Here are some points:
np.array([-29, 40, 83, 20, -29, -23, -14, 1, -19, 16, -17, -48, -17, 27, -17, 0, -50, 2, 0])
np.array([7, -12, 35, -14, -41, 7, 54, -47, -37, -14, -27, 42, 6, 34, -22, -14, -6, 34, 77])
np.array([42, 5, 10, -13, -1, -40, 28, -23, 0, -22, -40, 40, 2, -16, -27, -19, 36, 25, -34])
np.array([-46, 2, 4, 19, -34, 28, 4, -87, -25, 4, -21, -6, 32, 33, 20, -8, -34, -60, 0])
np.array([-58, -46, 31, 7, 9, 48, 19, 74, 28, 34, -57, -75, 1, 13, -41, -21, 7, -32, -28])
np.array([13, 1, 45, -1, -63, -3, 24, -72, 30, -29, -50, 13, 30, -46, -48, -60, -31, -32, -29])
np.array([34, -5, -43, 23, 37, 2, 2, 47, -22, 42, 38, -20, -23, -12, -3, 2, -7, 25, 11])
np.array([3, -37, 9, 18, -20, 33, 10, -13, 55, 21, -28, -7, -23, -57, -27, -4, -63, -9, -35])
np.array([-8, -29, 16, -37, -34, -48, 40, -62, -24, -70, -49, -2, 7, -46, 11, -24, 22, -7, -8])
np.array([61, 12, 11, 53, 54, 22, -1, 45, 8, 45, 57, -57, -5, -57, 8, 53, 42, -17, -15])
np.array([-1, 0, -28, -19, 29, 42, 23, 95, 27, -15, -7, -44, -16, 23, -42, -25, 11, -9, -50])
np.array([-46, 33, -11, 0, -18, -24, 51, -60, -8, -18, -47, 28, -16, -15, -45, -61, -37, -74, -18])
np.array([-67, -21, 7, -40, -48, -17, 19, -52, -73, -18, 0, 7, 39, 33, -8, -59, -53, -49, -15])
np.array([-13, 19, -35, -18, -2, -5, -13, -16, 4, 6, 73, 12, 9, -29, -41, -16, 4, 10, 3])
np.array([3, -6, -22, 42, 32, 33, -11, -11, -20, 16, -26, -25, -15, -9, 36, 37, 43, 14, 12])
np.array([71, 8, -29, 5, -18, -38, -8, -16, -6, -9, 20, 32, -42, -64, 23, -27, 7, -23, 39])
np.array([28, 6, -4, -16, -7, -77, 20, -8, 9, -2, 73, 26, -73, -106, 31, -44, -39, 32, 41])
np.array([127, 16, -21, -6, 78, -37, 8, 48, 28, 18, 78, -3, -26, -23, 25, 32, 88, 35, 17])
np.array([-48, -26, -36, 17, -47, 84, -68, 65, 64, -7, -19, 6, -1, 57, 2, -13, -57, 35, -41])
np.array([48, -8, 23, -45, 46, 16, 6, 18, -8, -13, -39, -20, 36, -46, -20, 31, 33, 56, -28])
np.array([-11, -13, 1, -41, 34, 3, -3, -66, 8, -16, -8, 4, -3, -2, 10, 26, -5, 40, 17])
np.array([-5, -19, 16, 4, 9, 8, -8, 21, 23, -7, -30, 8, 5, 37, 2, 25, -2, -17, 14])
np.array([1, 34, 14, 49, 60, 35, 9, 62, 22, 4, -10, 31, -25, 2, -48, 21, -66, -41, 29])
np.array([7, -5, 8, 44, 38, -1, -57, -1, -10, 32, -56, 22, 69, -16, 31, 32, 62, -34, -57])
np.array([-6, 16, 2, 7, 3, -39, 2, -58, -54, -41, 60, 62, -63, 32, 51, 34, -21, 45, 82])
np.array([-49, 51, 26, 21, -57, -6, 1, -41, 7, 36, -56, 30, 2, 17, 13, -19, -30, 37, 9])
16 more points follow, each with its number after it:
np.array([54, 9, -22, 64, 29, 8, 5, 52, -2, -24, 46, 31, -53, -54, 3, 4, 38, 54, 1]) 0
np.array([4, 54, -22, 34, 47, -2, -57, 51, 17, 77, 43, -75, 17, -46, -18, 7, 9, -14, -30]) 1
np.array([-17, -54, -15, -26, -11, 13, 2, -29, -28, -2, -54, -23, 14, 60, 13, -7, 26, 12, -12]) 2
np.array([49, -13, -26, -26, 31, -34, -72, 10, 9, -5, -7, -20, -74, -45, 24, 32, 38, 1, 1]) 3
np.array([-57, -42, 40, -37, -31, 31, -5, 36, 26, -31, -37, 9, 50, 58, -11, -17, 11, 20, 14]) 4
np.array([-8, -26, 8, -9, -61, -48, 2, -11, -10, -6, -23, 29, -10, -57, -24, -66, 5, -3, -14]) 5
np.array([63, -5, 17, 32, -17, -31, -10, 71, 40, 1, 36, 7, -16, 28, -46, 19, -26, 37, 71]) 6
np.array([-16, -23, 26, -60, -12, -36, 23, 11, -37, -40, -75, 5, -17, 46, 19, -14, -5, 0, -1]) 7
np.array([-38, -73, -9, -15, 16, 24, -5, -7, 6, -4, -5, 22, 12, 1, 86, -9, -5, -31, -20]) 8
np.array([21, -52, 14, 6, -11, -40, 26, 41, -23, 17, 8, 19, -18, -8, 41, -8, -11, 63, 34]) 9
np.array([9, -14, -24, 22, 40, 8, -23, 87, -1, 66, -6, 7, 17, 59, 1, 53, -21, 14, 54]) 10
np.array([-26, -51, 16, -23, 28, 35, 16, -3, 22, -4, -66, -2, 37, -1, 13, 23, 36, -4, -33]) 11
np.array([10, 9, -26, -33, -7, -18, -72, 69, -2, -8, 83, 2, -19, 56, -36, 26, -40, 24, 63]) 12
np.array([-29, 19, -18, -15, -27, 61, -1, -8, 37, 37, 16, 2, -27, 29, -5, 58, 6, 21, -22]) 13
np.array([-16, 32, 33, 26, 0, -57, -2, -88, -4, -20, -60, -6, 16, -20, -14, -24, -63, -34, 12]) 14
np.array([-10, -45, 45, -27, -29, 2, -20, 15, 29, 4, -53, 9, 69, 16, -24, 18, 17, -41, -15]) 15
Which two of these numbered points are nearest to each point below, looking only along the 4 directions in which the first points spread most? Their numbers follow each, nearest first.
np.array([2, -15, 24, -6, 55, -21, -18, 94, 58, 20, 15, -54, 28, 31, -73, 5, 29, -7, -15]) > 1 13
np.array([3, 11, -30, -15, 74, -70, 1, 34, -69, -30, 53, -2, 0, -38, 84, 25, 56, -16, 15]) > 3 0
np.array([-4, 32, 21, 13, -10, 9, -47, 66, 3, 26, 14, 32, 38, 42, 1, 11, 0, 9, 9]) > 13 10
np.array([-14, 76, -50, -15, -5, -56, 14, -89, -69, 41, 21, -9, -5, -23, 41, -83, -26, -50, -5]) > 14 5
np.array([-14, 13, -35, 3, -37, -56, 20, -74, -28, -51, -35, 15, -30, -27, -18, -47, 22, -18, 6]) > 14 5
np.array([-26, -34, -22, -3, -32, 22, -28, -20, 21, -35, -14, 41, 44, -16, 33, 38, 45, -31, -34]) > 2 8
np.array([-17, -29, 10, 11, 5, 42, -40, 13, 27, 8, -5, 10, 49, 34, -21, 50, 23, 12, -36]) > 11 13
np.array([-6, 29, -24, -42, 34, 26, 58, -60, -18, -33, 57, 52, -47, -36, 47, 6, 7, -6, 65]) > 9 3
np.array([11, -12, -33, 14, 13, 29, -1, 87, 16, 42, 11, -72, -6, 4, -43, 23, 32, -49, -17]) > 1 13
